cols: L Y F N Z A H U
k383: [119  96 119 106 121 105 129 105]
k791: [135 128 121  91 153  84 147 115]
k792: [134 159 143 143 138 147 124 155]
k960: [132  94 114 116 132 118 139 112]
k443: [149  79  95  89 159  86 168  95]
k191: [108  94 119  77 120  67 128  87]
k194: [104  92 123 100 106  97 117  97]
k103: [ 63 145 163 114  64 108  66 120]
k637: [120 103 121 103 126  99 130 107]
k358: [109 189 163 162 104 169  97 171]
k324: [149 197 151 163 154 172 133 184]
down: [ 95  87  97 120 107 171]
U
down: [121 153 138 132 159 120 106  64 126 104]
Z
tags:
[66] -> k189
[79] -> k172
[168] -> k15
[89] -> k442
join k443 6: 
k15
down: [ 86  67  97 108]
A
down: [112  95]
U
down: [115 155 112  95]
U
down: [ 86  67  97 108  99 169]
A

cols: G P D W T Q K
k47: [178 166 145 174 107  85  63]
k837: [141 116 132 131 170  97 108]
k279: [134 108  95 153 125 118 140]
k690: [130 145 174 166  85 107 167]
k125: [124 113 172 135 142 145 147]
key -> tag
[145] -> k871
[146] -> k660
[136] -> k249
[85] -> k899
[114] -> k288
[113] -> k411
[108] -> k131
[107] -> k468
[135] -> k581
join k125 5: 
k871
asked: [134 108  95 153 125 118 140]
k279
start: [166 145 174 107  85]
k47, 1
down: [ 95 174 172]
D

cols: nabim rizu kodo bak Bolir tobi tebi nosu Fasif tar
k428: [174 132 119 156 131 140 139 123 112 102]
k335: [176 113 153 142 160 127 170 159 157 118]
k407: [124 159 144 131  79 121 158 139 129 123]
k12: [119 138 127  74 136 133 135 123 115 154]
k562: [190 114 125 159  67 122 133 131 134 138]
k636: [178 108 111  89  89 129 153 127 133 141]
k485: [168 132 131 100 171 130 119  58 110 117]
k612: [137 130 136 156 132 121  91 103 145 139]
down: [131 160  79 136]
Bolir
howmany k636: [112]
0
tags:
[114] -> k66
[171] -> k540
[190] -> k994
[131] -> k708
[79] -> k615
[89] -> k190
[132] -> k573
[67] -> k151
join k562 4: 
k151
down: [112 157 129]
Fasif

cols: V C S M J B R E
k962: [122 136  99 126 110  68 133 155]
k389: [122 123  85  85 110  62 136 159]
k770: [122 167 135 155  97 109 117 138]
key -> tag
[110] -> k993
[109] -> k132
[97] -> k195
[123] -> k658
[111] -> k511
join k389 4: 
k993
down: [ 85 155]
M
howmany k389: [110]
1
asked: [122 123  85  85 110  62 136 159]
k389
down: [99 85]
S

cols: Tusa sog ruk silu dadeg nos lov Sar
k594: [114 156  90 119 123 147 159  61]
k258: [115 132 128 192  99 122 113 113]
k338: [ 81 193  78  68 139 161  90  66]
k916: [ 67  67  67 174  67 152  67 126]
k277: [ 81  81  66  66 170  66  81 148]
k901: [192  59  76  74 188 106 105 107]
k670: [115 132 189 192  99 122 113 113]
k700: [141 135  80 142  79 142  64 114]
k652: [142  70 135 141 166 199 140 198]
tags:
[76] -> k290
[91] -> k808
[128] -> k136
[90] -> k874
[127] -> k161
join k594 2: 
k874
howmany k916: [67]
5
howmany k901: [107]
1
down: [114 115  81]
Tusa
asked: [142  70 135 141 166 199 140 198]
k652
howmany k277: [81]
3
start: [141 135  80 142]
k700, 0

cols: pasin lol Gam gusen Bev dolal
k256: [111 137 151 158 190 149]
k750: [175 196 175 118 175 117]
k90: [147 136 160  91  80 121]
howmany k750: [117]
1
Table of tags by key:
[152] -> k742
[80] -> k895
[189] -> k450
[190] -> k939
[151] -> k68
join k256 4: 
k939
start: [196 175 118 175 117]
k750, 1
down: [196 136]
lol
asked: [147 136 160  91  80 121]
k90
asked: [175 196 175 118 175 117]
k750

cols: Totup pir bolig Bub Damo zorup
k829: [140  86 168 172 158 118]
k213: [140  86  96 172 158 118]
k433: [154 176 168  99 147 154]
down: [86 86]
pir
Table of tags by key:
[140] -> k430
[154] -> k238
[99] -> k937
join k433 0: 
k238

cols: mipa Vaz beg tazos zesot vub bufug fepi
k906: [168 109 162 159 170 109 160 144]
k300: [ 98  98 109 109 170 168  95  98]
k48: [168 109 123 159 170 109 160 144]
down: [ 98 144]
fepi
howmany k300: [98]
3
start: [168 109 123 159 170 109]
k48, 0
asked: [ 98  98 109 109 170 168  95  98]
k300
start: [ 98  98 109 109 170]
k300, 0

cols: Gisus sado kat luvu rapan
k498: [144 117 156 112 116]
k222: [ 91 152 165 141  85]
k682: [126 169 153 147  72]
k321: [102  98  78 129  76]
k297: [124 107 101 110 173]
k409: [143 137 125 128 131]
k739: [136 148 128 112  96]
k84: [135 114 114 106 114]
down: [141 147 129 110 128 112]
luvu
howmany k84: [113]
0
key -> tag
[165] -> k639
[78] -> k622
[102] -> k95
[156] -> k72
[101] -> k865
join k321 2: 
k622

cols: foga Dovu kodom Notug
k549: [162  91 104  78]
k187: [136  66 113 136]
k396: [136  66 136 102]
k756: [162  91 104 114]
k886: [126 117 132 129]
asked: [162  91 104  78]
k549
Table of tags by key:
[130] -> k688
[117] -> k40
[129] -> k753
[136] -> k957
[114] -> k564
[102] -> k978
[78] -> k478
[77] -> k880
join k886 3: 
k753
asked: [162  91 104 114]
k756
down: [136 104 132]
kodom

